Each row has a hidden score. How much does it go up from the first row of each pair to the second? 20 means little or no change, 40 a big rise and 0 a big fall. The score is a weighted sum of the row's numbers plus the product of two more (or one squared), each taken from its middle value.
[-22 -28  37  -3 -29 -20  41  -1   9  30   8  37 -28   4 -18 -29]
[ 36 -24  40  30  52 -13  27 -22  41  56  16 -26 -24 -19  13  18] -> 28
[-16 -25  38   4 -22 -14  -5  10 -11   5  63 -17   2  43  15 -30]
[ 19 -23   6  -4  27  13 -13  36 -20  23   3  13  57  31  45 -17] -> 19
[-22 -21 -12  -9 -23 -21  -1 -24  24   5   2 -23 -24 -12 -17  -4]
[-25 -16   7 -23 -30  -9 -20  -7  -8  52  20  -1 -23  26 -24   2] -> 21
[-25 -12 -20  -6 -21  28  29 -21 -26  -3  -1  32  34  -1 -27  18]
[ -9  48   6  50  -6  -5 -23 -10 -12 -20 -20 -12  -9 -20 -19   6] -> 21
[-19 -15  54 -27  16  -5 -25  27   0  10  17  -6 -12  56  35  16]
[ -3  47 -24 -30  32 -14 -27   5 -13 -15 -29   3  16 -16 -11  32] -> 6
[  2  -8 -28 -24  -7  32 -15 -26   3 -17 -22  18 -20 -16  49  15]
[-19  21  -9  50 -25  23 -11  36 -19  -4   3  -4  15 -26 -26  -6] -> 11
[-15  -4  -9  -2 -19 -10 -27 -24  49 -26 -21   4 -17 -23 -12 -15]
[-25 -23 -22  22 -15  33  63  34 -19 -20 -26  41  18 -26 -28  53] -> 11
[-22 -18  40 -27  32 -25  15  41  31  11  32  44 -18   8   3   4]
[  6  30 -20 -29   4  -7 -20  -6   0 -14  -9 -21 -26  18   7  -5] -> 2
[  9  46  -4 -14  16   8 -22 -18 -10 -17 -22 -11  -4 -19  69 -11]
[  6  11 -21 -26  -1 -25 -14   2  19 -24 -26 -16 -23  18   5   0] -> 17
[-20   1 -13 -27 -25  -1 -21 -29 -16   9  -7  -1  12   3 -19  -5]
[-18  -6   3 -16 -25   7 -20 -20  -3  34  53  12  -9 -15  28 -23] -> 20
[ 30 -25 -17  -4   0 -13  -3   9  28 -21 -16 -19 -21  18  20  18]
[-27 -27 -17  18  -9 -25  -1 -20 -15 -29 -15 -16 -15 -18 -10  -5] -> 18
[-26 -12   3 -24 -17  16   3 -26 -26 -11  11  41  22   5 -23 -21]
[ -4  59  -2  65 -11 -20  31  -5  38 -20 -22 -24 -20  26  -4 -23] -> 17
[ 42 -28 -16  44  46 -14  -2  -7  24  42  17 -16 -21 -21   7  -3]
[-15  -8 -17  40 -19 -27  39  27 -19  19 -21 -13 -12  54  -1  37] -> 21
[-27 -22   2 -21 -25  23   8 -21 -23  19   1  22  48 -14  33 -27]
[-11  13  22 -10 -18  22 -17  31 -33 -12  -9  -6  47 -19 -18  -8] -> 24
[-14  16  36  -2 -27 -24 -16  32   3 -11  42 -21 -20 -25 -16  18]
[ 13  22 -10  10  -9 -18 -12  10  22 -23 -25 -18 -25 -13 -27 -12] -> 19
[ 30 -19 -23  -8  26  16  27  -7 -17  -9  -8  35  12  -8  46 -26]
[-25  -6 -24 -24 -18 -22  15 -23 -22  -1 -17 -27 -12   4 -10  -5] -> 23
[ -5 -17 -25  48 -13  -6 -22 -20  19 -25 -24  -3 -18   2 -20 -25]
[ -8  43  -8  -3 -20  55 -18 -29 -26  14 -24   9  46 -11 -28  12] -> 14
[ 39 -17 -29 -20   9   8  42  46 -20 -18 -27  11  10  37   9   5]
[ 32 -27  63  41  44   6   3  -3 -20  36  35  44  -1  16 -25  -7] -> 20
[ 41 -16  38  49  41 -27   9  43 -15  34  46 -19  -9  45  -5 -16]
[ 27 -26  48  14  29  14   0   9 -23  34  36  27  11  42  62 -27] -> 24
[  6  54 -13   4  37  16 -10 -16 -18 -13   6  12   0 -13  32  -9]
[-10 -16 -20  21 -18 -25 -13  11   5  -3 -21 -16  -8 -25 -11 -11] -> 20
[-12  20 -26  -9   2 -25 -16  11 -17 -26 -27 -14  12 -26 -15  20]
[-23 -16  23 -17 -23  52  30   7 -19   4   9  39  25  45  54 -20] -> 21
[-22  -5  24 -17 -13  -6  12   8  15 -18 -13  22  -1   8 -15   0]
[-25 -18  12  -3 -23  20  -6  45 -26  -8  22  19  13  58  57  -1] -> 28
[  9  36 -24  -1  15   8 -12 -16 -25 -16 -21  12  13   6 -28 -14]
[ 11  28 -20 -17 -16   9   3   3 -12  -7 -17  24  26  32  30   8] -> 22
[ -3  16 -22 -21  22 -13 -26  -7  24  11 -18 -14 -18 -15  -6  23]
[ 39 -25  10  15  37 -24   6 -13   6  30  13 -23   8 -13   8  37] -> 24
[ -5  14 -19 -22   8 -22 -25   1 -10 -23 -17  -9 -12  24 -14 -17]
[-22  -9 -20  18 -13 -25 -25 -16  28   4 -25 -10 -20  -8  -6  -9] -> 20
[ -5  -1 -26  16 -17  -9   3  29  37  16 -20 -10 -24  -6   5 -26]
[ -5   4 -22 -15   8 -20  40 -24 -13 -15 -30 -26 -17   6 -10  47] -> 26
[-24   7 -24  32 -13 -20  27  -1   8  -2 -13 -23 -16   4   6  10]
[ -8   9 -18 -17  11 -21  -8  -2  -9 -17 -16   0  -4  10 -19  -8] -> 22
[ 30 -31  41  40  64  66  18 -28 -18  -4   1  29  39  -4 -24 -19]
[-25  -7  18  -6 -20  56  36  16 -26  -7 -11  16  62  38  50 -12] -> 16
[-17 -19 -19  19 -16 -13   3 -22   3 -12 -15 -23  -9  -3 -25  25]
[-22 -22 -26 -14 -16  -8  14  -6  -5 -23 -14 -24 -14 -22 -22  -7] -> 21
[-20 -19 -17  44 -14 -20 -24 -13 -15 -21 -15 -12  -5 -11   9  27]
[ -8  52 -14  51 -20  18 -26 -14 -23 -18 -15 -11  -4   3 -25 -16] -> 13
[ -8  27  34 -29   4  82 -22 -14 -15 -22  11   4  12 -15 -24  39]
[-19 -13   6 -24  34 -19 -24  -9  52  18  -1 -15 -28  22 -14 -15] -> 37
[ 36  -1 -21 -21   1 -28  -5 -20   6 -16 -22 -27 -23 -19  -8  -7]
[ -3   0  25 -20  -9  32  20  61  -8 -24 -28   8   8 -28 -27  -1] -> 17
[-26   3  38 -20 -25 -23  38   2  28  42  30 -26 -29 -25 -17 -27]
[-11  36  -1 -23  -3 -19 -12 -19 -10 -22 -20 -13 -12  10 -15  -7] -> 23
[-20 -19 -11  58  -3  13 -21 -11 -12 -14 -24   9   7   5 -19  -8]
[-23 -23 -11 -25 -27  29 -17 -28 -24  37   1  22  31  -9 -29  27] -> 23
[-22  10 -17  -6 -20 -27 -14 -18   5 -24 -16  -9 -20  30  -9 -23]
[ 25 -29   3  30  12  32  28 -23 -23 -13   3  42  48  -2 -29  34] -> 8
[-23 -11 -19 -11 -21  40  12 -15 -26 -20 -16  37  49   3 -24  38]
[-20 -20  29 -21 -17  26  -4  41 -24  -2   7   6  35 -29 -27 -18] -> 22
[-29   3  29 -28 -26 -21   8 -23 -19  42   1 -26  25 -21 -14 -26]
[ 44 -23  13 -11  27  -5   6  -5 -18  -2  16 -27  -9  12 -24 -27] -> 27
[ 16  42 -19 -28  11 -20 -24  17   3 -25 -22  10 -27 -22 -19 -19]
[-18 -19 -23  64 -29  11  -8 -12  10  -2 -22  -8 -13   6 -24 -12] -> 23
[ 27 -21  44  28  45 -14  -1 -17  13  31  34 -21 -17  -2 -17  -6]
[ 50 -23  14  14  37   2  10  48  -7  38   1 -23  -2  37  22   1] -> 26
[ 41 -19  38  48  55  -9 -23  26  34   0  59   2 -19 -26 -15 -25]
[ 14 -28 -12   5  29 -14 -24 -22  -3  30   1 -20 -13 -11  18 -14] -> 21
[-19 -17 -24  30 -18  14 -21 -17  -7 -23  -6   7   1  -8 -23 -16]
[-19 -23 -19   1 -18 -20 -24   1 -14 -17 -18  -2   0 -23 -17  -8] -> 21
[ 39 -21 -17  -6  57 -25   2  46  45  59  11  35 -23  24  -7  10]
[ 68 -22  21  50  33  46  19  22 -15 127  17  44  25  37  40  -1] -> 22
[ 25 -23 -10 -14  12  18 -24 -14 -31 -18 -18  -3  14   0 -28 -27]
[ 46 -22   4  25  17  -2  13   2  47  14  11 -21 -24 -26   7  30] -> 20
[-14   2  -7 -14 -18 -17  -6 -17  17  27 -17   0  -8  18 -14 -26]
[ -9  41  -1 -11 -21 -17 -14 -17  38 -14  15  47 -28 -10 -21  -4] -> 16
[ -8   3 -14   9 -17  12  11 -11 -22 -17 -17  21  26  -6 -19 -12]
[ -7   2   7  36 -16  -5 -30 -28  10   7  35  -9 -24  -9 -25  10] -> 23
[-14   1  -8  34  -3 -19 -18   5  -2 -26 -30 -13 -11  28 -14 -15]
[-26  -6  44 -24 -28  58   4  22 -26  68  51  28  28 -28 -23 -14] -> 13
[ -4  13 -26 -25 -14  11 -24  20  -9 -19 -25  11  13  11  40 -21]
[ 55 -22 -14 -21   9 -10  30  46 -20  16 -11 -27   5 -26 -28 -22] -> 25
[-16  -7 -20  43  -6  31 -21 -17 -23 -26 -19  -9  27  -3 -26  46]
[-17   3  -4  27 -10 -28 -16  23 -29 -15 -25 -22  27 -20  -8 -20] -> 10
[ -9  14 -16  -1  -9  16 -27  -8  24 -24 -26  -5 -17  -8  40 -29]
[-15 -20 -12 -13 -12 -17  -2  35 -24 -11 -17 -15  -1  60  11  -1] -> 23
[-22 -19 -15 -19 -20  50  -5  35 -24  -7  -3  30  22  42  51  -6]
[ 18  25  -5  -8  22   5  15 -21 -22  13  -3  52  30 -12  33 -20] -> 9
[  2  22   3  19 -20 -13 -16 -26  48 -20   3 -21 -20 -12  22  10]
[  4  20 -26 -11  -9   1   9  -5   8 -28 -25 -21 -24 -18 -30  32] -> 21
[  7  29 -17  -5   9 -20   5 -24  41  -7  -4 -16  -6   5  -7 -23]
[-23 -17 -14 -11 -24 -21  17  12 -19 -17  25   8  -8 -19  -4 -25] -> 24
[ -9  21  45  17 -25 -18   5 -25 -22  22  38 -27 -15 -23   1 -18]
[ -2  10 -15 -17   1  -5  -9  61   5 -18 -21  10  -5  52  36  10] -> 27
[ -7  47   0  -7 -10 -20 -19  -1  42 -19 -22  -7 -21 -25  40   6]
[-17  36 -26 -21   9 -23 -22  47  18  31   5 -13 -22  16   7 -20] -> 20
[ 11  10  -5 -14   7 -22 -19   1 -19  -2  45 -20  -3  12  12 -11]
[ 53 -25  36  45  50 -20  27 -19  34  43  28 -28 -27  -9  15 -23] -> 24
[ -5  -6 -24 -24   2  -6 -26 -24  -9 -24 -27  -6 -20 -24  16 -24]
[ 20  24  11   4   4  -3 -24 -15  -9  -6  11 -19 -10   3 -28 -23] -> 9
[ -9  -5 -19  23 -17 -16   4 -18  36  10 -17  13 -26  -7 -15  14]
[  5  35 -28 -19  -3 -15 113  -3  52  -6 -12 -25 -27   5 -10  39] -> 18
[-27 -21 -21 -20 -21  25  35 -25  -8  28  -2  34  -8 -13 -28  -6]
[-13 -14 -14  16  -9  -2 -29 -22   0 -20 -22  -7 -22 -24 -13  30] -> 27
[ -7   0   7  22 -23  -5 -14  24 -26  47  38  26  45  33  40 -17]
[-24 -21 -16 -23 -14 -10 -13 -24  -3   0  -6   3 -22   7 -19 -17] -> 26
[-27  -4 -26 -18 -21 -21  28   4   2  19  -1 -26 -21 -19 -11  46]
[ 67 -19 -22  22  23 -28  24   9  -2 -25  -2  30 -19  37  -1 -19] -> 8
[ 35 -23  20  42  54 -21 -14  52  -8  33  44  24 -11  37   8 -27]
[  7  47 -24  61 -20   0 -28 -19   6 -18  -3   5 -12  -1 -22 -19] -> 2
[ -9  22 -28  44 -17   7 -25 -23 -27 -19 -28  -4  24  -1 -24  63]
[ 25 -25 -10 -22 -23  -3 -20 -28  -9 -13  11 -19  -1  -6 -22  44] -> 23
[  5   6  -1   9  41  14  -2 -22 -24 -10   7  17  49  -1 -24 -20]
[-20  -8  19  13 -27 -28  -9 -22 -12  -3  26 -25   7  -6   2  -7] -> 21
[-22   9 -12  -3 -19  54 -24  -1 -13  -6  -3   6  36  24  15 -11]
[  9  13  -6  10 -23 -14 -27  -6 -26   3 -16 -11  -3   5 -18  58] -> 28
[ 52 -12  23   8  55 -17  47 -24   7  93  50 -26   2 -14  10 -25]
[-20 -26  13 -28 -27 -28  43  -2  28   3  36 -27 -21 -23 -12 -32] -> 20
[ -8   0   9 -23 -24 -27 -25 -21  -8  15  26  -1 -15 -11  -8 -23]
[-21 -20 -23  57   5  11 -12   1  -6 -19 -22   0  15  30  41 -14] -> 26
[-16 -20  -4  -3 -13  27 -18 -13 -13 -22 -12  13   8 -25 -23  17]
[ 19 -21 -24 -17  -7 -22  -5  -9  26 -14 -16 -24 -24  26   1 -25] -> 22
[ 19  25  10  -3  58 -13 -18  12 -19  30  44   2 -21 -20 -22 -16]
[ -1  50 -19  43  -7 -11 -17  22  16  -9  -9  -8  -4 -24 -24  32] -> 17
[-18   3 -14   9 -17  -1  -4 -27  24  -6 -19  17  -1 -13  28  24]
[ -4  14 -27   4  -8 -30  -2   4  30 -25  -1 -13 -22   9   8  11] -> 20
[-13  62 -15  30 -14  38 -24 -25 -25 -26 -28   2  52  -3 -24 -20]
[ 18 -22 -10   1  28 -27   4  -1  45  -7   1 -20 -24 -25   1  25] -> 31
[ 39 -26  11  -6  39  52  20 -19 -25  29  11  41  46  -8  47 -14]
[ 41 -18  14  26  26  12  48  54 -25  15  15  21  30  38  32 -18] -> 20
[  2  47 -20  -1  21  -8   5   2  41 -18  -3  -1 -29  45  15 -25]
[-16 -16 -16 -26  -5 -17  18 -10   3 -25 -16 -20 -18 -16  -3  57] -> 25
[-25 -20   0 -20 -26 -11 -10 -22  -6  26  11 -19 -14  -9  27  23]
[ 20  23  57 -24  12 -13  28  19   3 -17   0 -24 -18 -26 -26 -22] -> 5
[ 50 -27  -1   5  40  57  41   4 -26  11  25  30  46  27  37  58]
[-20 -18  30 -23 -30   2 -29   1  42  -2  23  -5 -15   6 -19  22] -> 15
[  9  18  18 -20  -7  41 -25   5 -27 -20   8  17  41  48  64 -27]
[-25 -20 -25   6 -10 -26  -9 -14  17 -21 -17 -18 -23 -16  -2  -9] -> 22
[ 27 -23 -26 -16  29  34  43 -10  -6  -3 -24  54  45 -15  41 -18]
[ 45 -12 -11  33   7  58  55 -21 -24   3 -12  59  67  12 -26  47] -> 14
[ 23 -28   2  36  15  -3  -7  50 -16   5  12 -24  27 -29 -25  -9]
[-22 -15 -20  -6 -19  38  -4 -18 -17  -3 -17  62  31  19  -3  13] -> 17
[  2  19  -9 -17  41 -27 -13 -18  41 -19 -16  -6 -25 -12   2  48]
[ 50 -16 -20  48  15  58  -4 -17 -24  16  -3  52  31 -23  32   7] -> 17
[ 17 -18 -20 -25  19 -20  28 -12 -19 -19 -13 -18   1 -25  -1 -23]
[ 19  24 -24  14  44  -2 -15 -28 -18  30  -4   8  13   4 -22   3] -> 15
[-26 -21  21 -14 -23  43  32 -22 -26 -15  21  30  36 -11 -28 -20]
[  6  -4  20  33  38 -21 -27   7  20  50  21  -8   2  34  -9  30] -> 29
[ 38 -23  16  36  59 116  20  13  24  19  30 -21 -11  41  -6 -26]
[ 13  38 -15   2  -1  32 -23  10 -16 -19  -8   1  30 -27 -24  58] -> 25
[ 18  38  38 -25   7 -24 -17   5  20 -13 -20 -16  -9  26  21  17]
[ -5  26 -16 -24   1  18  36  45   1 -28 -31  23  -4 -28 -27 -27] -> 14
[-11  -9 -19  47 -11   9 -23 -25 -19 -24 -18 -16  -3  -8 -17  15]
[ 27  20  -9  -3  13  48  23 -24 -23   0   1  18  32 -12  48 -17] -> 15
[ 17  50  41 -10  14  21  -1  62  -2  -9  17  29  81  56  26   0]
[ 24 -26 -17 -11  22  29  34  57 -27  42 -17  30   4  50  42 -20] -> 31
[-11  18 -24  38 -11  18 -26  17 -25 -12 -22  -9  51  33  29 -15]
[ 38 -26  -9  22  33  -9 -16  -6  37  19  32 -13 -25  18 -19 -23] -> 15
[-15  -9   0  32 -20 -29 -17  13  -8  17 -18 -19  -5   4   7 -22]
[ -2  41  -9 -23 -14  -8 -22 -24  34 -24 -22 -22 -20   5 -18  -8] -> 16
[-20   5  11   5 -21 -18   0  43  -4  -1  26 -23  10  45   3  10]
[ -2  29  21 -20   2  44   4  37 -19 -15  10  10  23  52  26 -21] -> 17
[ -9  -1   1  23 -17  47 -24 -19  -6  -7 -15  -3  39   1 -25   2]
[  0  31 -30 -20  -5 -19 -18  25  70 -23 -19 -14 -25  36   8 -19] -> 19
[ 39 -23  24  25  15  28  42 -22   3  37  16  52  11  -5 -25 -23]
[  6   4 -11  -3   8 -17  42 -22   2 -25 -25 -20 -19 -16  24 -16] -> 29
[  0  60   6  -2   2   8 -20  54 -15 -12 -23  -4  -7 -23 -25  28]
[-21 -16   0 -19 -19 -11   0 -25  44 -18 -20 -24 -24  -6 -28  -4] -> 24
[  5  38 -16 -27   6 -27 -18 -16  32 -15  -4 -10 -14   1 -12 -22]
[ 25 -29 -18  25   8 -27 -21  -3  45   4   1 -13 -23  -2 -10  -2] -> 25
[-25  -7 -21   5 -23  22  -8  51 -11  -8  -6  27   0 -26 -21  -5]
[  5  35 -25 -26   8 -14   4  59  40 -20 -18 -24 -19 -23 -17  -9] -> 15
[-22 -26  -8 -17 -18 -30 -26 -22  -5 -22  25 -13 -19 -18 -15  -6]
[ 22 -16 -11 -21 -12 -23 -25  12  -7 -17 -28  -9  -7  27  -1  35] -> 22
[ 24 -26 -15  -6  19  -7 -14 -26  21  10  -8 -21 -21  12  35 -15]
[-26 -22 -26 -13 -17  41  -4  -6 -20 -23 -21  25   4  38  47  -8] -> 21
[-11 -16  39  -3 -25   5 -25   9  -3  36  53 -15 -16 -15 -11  36]
[ 15  32  -2   9  37  12 -21 -29 -17   0  -4  -1  32 -15  39 -29] -> 15
[-23  -8  47 -21 -28 -21   9   3   2  25  46 -18 -23  33  -2  44]
[ 40 -26   8  10  30   8 -18 -20 -27  25  49   2  43 -19 -20  44] -> 13
[ -9  47   1  48 -20 -22 -20 -22   6 -27   1  16 -12  17 -14 -16]
[ 52 -28 -10  53  64  21  27 -16  12  49  30  25 -22 -20 -12  36] -> 15
[-27 -12  -1 -23 -21  -4   4 -14 -22  -1 -17 -25  -3  -1 -21  11]
[ 11 -30  54 -15  15   0 -29 -20  37  13  11 -21 -25   2 -21 -25] -> 18
[ -4  -1 -26  14 -19 -27 -29 -24  48 -24 -18  -4 -20  -5   3 -23]
[-20   7  -4   8 -21 -10 -23  34  10  -4 -21   0 -25  39  59  28] -> 26
[ 35 -23 -25  -4 -10 -10  -4 -26 -21  -4 -22 -21  12   0 -21 -16]
[ 18  34 -17 -25   1 -24  56 -24  54 -14   7 -27 -22   2 -18 -23] -> 6
[ -9 -19  15  27 -17   1 -10  27  11 -24  34  -3  19  30  13  24]
[-20   9  10  -7 -24  14 -11 -13 -26  20  30  16  42 -18  42  10] -> 18
[ -2   4   0 -15  12  -7 -19 -20  -6 -13 -17   8 -16  12 -18   8]
[-23  -9 -15  21  -7 -24   0  16  -3 -28 -27 -11 -14 -26 -22 -27] -> 18
[ -4  50 -26 -19  25  10   1 -26 -10  14  -9 -13   8 -22  17   5]
[ 18 -25  23  17  22 -28  18   7  23  14   0 -24 -18 -23  -9 -23] -> 20
[ 61  39  47  41  57 -20   5 -26  47  -1  28  11 -18 -17  14 -22]
[-16  23  21 -21 -21   5 -18 -25 -23   3  35 -13   3 -11  19  -1] -> 16
[ 15  47  41  -4  31  20  26 -26 -20  19  23  45  58  -5  42 -25]
[ -5  21   0 -17   2 -10  13 -20 -11 -17 -29 -21 -13  -1 -22  14] -> 29
[-26 -20  21 -16 -20  14  65 -22 -27  -6  24  25   9 -18  54  18]
[ 14 -26 -22   1   4  -7  18 -12 -15 -22 -18 -22 -15 -17 -24   2] -> 28
[ 29 -22 -17 -16  -2 -24 -14  20  13 -19 -26 -25 -15  16 -19   3]
[-25 -18 -16 -31 -23  35  40  66  16  27   1  16  -8  55  49 -24] -> 24
[ -1  58 -25 -20  -3  12  -9  36  -5 -20 -11  -6  -6 -25 -16  -1]
[ 57 -25 -16  11  11  32 -20  -2 -24  -1 -20  18  24 -16  53 -20] -> 31
[ 33 -25  19   5  34 -27  33 -23  10  37  63 -21 -24  -1 -15  52]
[ 53 -14 -23  20  27  45   4  35 -15  -6  -6  27   0 -29 -22  -9] -> 17
[-26 -33   0  12  -1  33 -19 -19  41 -29 -15  -9 -20   8  -7  -9]
[-27  19  35 -24 -26 -17  31 -16 -27  32  58 -19 -13 -11 -22   3] -> 12
[-17   6  -1  43   1  -1 -11  23  -3   0 -20 -18   4 -27 -24 -17]
[-20  18 -27 -20 -23  32  21   8 -28 -18 -17  33  18  53  40   3] -> 25
[ 13  35  37  48 -23  -2 -12 -18 -22   7   8 -20   6 -17  33   3]
[-15  -9  24  23 -19   0 -19 -10 -16   2  47  -9  -8 -19 -18 -15] -> 22
[ -1   3 -17 -23  18  10  20  35 -26  17  -1  14  16  37  37 -23]
[ 12  29  -9 -20   2 -25  -4  -7  -5  -9  -7 -17 -15 -18  -3 -10] -> 15
[ 62 -15 -16  54   7   8  -4  17   1 -10   0  43 -24  41  14 -12]
[-25 -15 -20   4  -7  48  15 -23 -20 -24 -21  42  32  -5  48 -27] -> 19
[-14   9  14 -21   9 -28 -10 -14  38  -4   3 -18 -23 -21 -18  42]
[-23  18   3 -21 -29  20 -17  24 -23  10  27  27  36  21 -22 -14] -> 15
[ 46 -18  31 -14  19  33 -11 -26 -22  -4  13   0  34 -11  22   3]
[-17 -13  32 -16 -25 -11 -16  43  12  26  34 -24 -16  30 -15 -26] -> 21
[  8   0 -13 -16   0  60 -24 -14 -24 -23 -15  -4  28  -3 -26 -17]
[-27 -13  -7 -17 -17 -20  38  13  50   8  35 -26 -28  15 -12  25] -> 20
[-20 -16   8  -5 -23 -23  -4 -22  40  38  17 -21 -25 -16 -10  -4]
[-27 -14  -5 -14 -23  -8  67 -14  15 -11 -24 -23 -25  14  -5 -26] -> 17
[ 20 -32 -21 -21  14  19   5  44 -16   8 -18  37  26 -30 -21 -12]
[ -1  -3  37 -21  34   0 -21 -28  20  10  19   1 -21 -16  50  43] -> 29
[-17 -14 -13  -6 -24 -29 -26  -5  20  -7  -6  -9 -21  -6  -7 -16]
[  3  21   8 -21  16 -25 -25  -5  69  22  -9 -19 -23 -22  22  35] -> 16
[-26 -21 -28  -8 -16  15  32 -19 -19  -1 -11  18  21 -14  33 -25]
[-24 -14  33 -17 -23 -23 -28  39 -13  -5  15 -10 -13 -19 -11  18] -> 29
[ 16  21  30  18  22   5 -24  -5 -27   3   8 -16  43  13  22  34]
[-26 -22  59 -27 -28  18  19  -4 -14  62  46  24  28  35  32  -1] -> 17
[ -4  32  -9 -21  13 -22 -12  -5 -16  11 -12 -10 -21 -28 -18 -20]
[-19   8 -19   9 -13 -11 -21  73  31   3 -20   1  11 -23 -17  49] -> 20
[ -4  27  -5  62 -12  -9 -23  -4  12 -23 -24 -11 -23 -19 -22 -20]
[-13  -1 -19  -3 -14 -17 -25 -12 -17 -20 -18 -27 -13 -16  -1  35] -> 30
[-12   4  -6  31 -11   8   9   4 -20 -26 -26   6   1  18  25 -14]
[ 59 -15 -26  -5  14   4 -10  50 -18  -9 -17  17  14  52  50 -28] -> 24
[-30  -5  39 -23 -30   1  -5  29 -25  54 127 -26  12 -24 -25  -1]
[-14  10  44  47 -16 -17 -26  38   7 -21 -26 -18 -19  31  -4 -12] -> 26
[-20 -17 -17 -27  19  11   3 -22   7  48 -21  25  12  -8 -28   9]
[  6  22  -9 -28 -14 -12 -23  -1   9 -26 -21 -21 -12 -30 -22  44] -> 22
[-12  -5 -25  39  -6 -26 -25  -1  22  -8 -12  -6 -12  17  -5  -9]
[ 48 -13 -23  20  39  -4  -1  35 -24  23  -8 127  18 -26 -21 -11] -> 19
[ -7  16  20 -17 -23   3 -25  25 -15  34  61  23   6 -26 -22 -12]
[-14   6 -22   4 -15 -17  19 -23  19 -17 -24 -27 -18 -12   4 -23] -> 28
[-25 -12 -17  16 -17  -9   4  -9 -26 -24 -18 -19  26 -28  17 -16]
[-28  16 -10  -6 -21 -15 -22 -23  20 -22 -17  -6 -20  -9   8  61] -> 28
[ -6  11   9 -25   5 -24 -12 -17 -15 -19 -13 -10  27  15 -12  12]
[-14   4 -23  32 -21 -15 -27  -8 -10 -20 -15 -10   0  21  14   5] -> 24
[  3  31 -19 -17  -4   9  26 -18 -16 -11 -16  21  44  -2  54 -25]
[-22 -15 -20  -8 -18 -26  -8 -20 -23   3 -13 -22  -2 -18 -13  -8] -> 29
[-18  32 -16  11  -6  51 -10  47 -24 -13 -22  25  35 -27 -25 -25]
[  3  -6 -18 -28   5 -24 -10 -20  21 -17 -18 -19 -13 -25 -22  21] -> 26
[ 13  -7   4 -21  56  50  46   2  -6  38   3  33  -1 -20 -24  17]
[-20 -15  -7 -17 -21  36  30 -21 -17   4  -5  52   5 -16  37 -24] -> 20
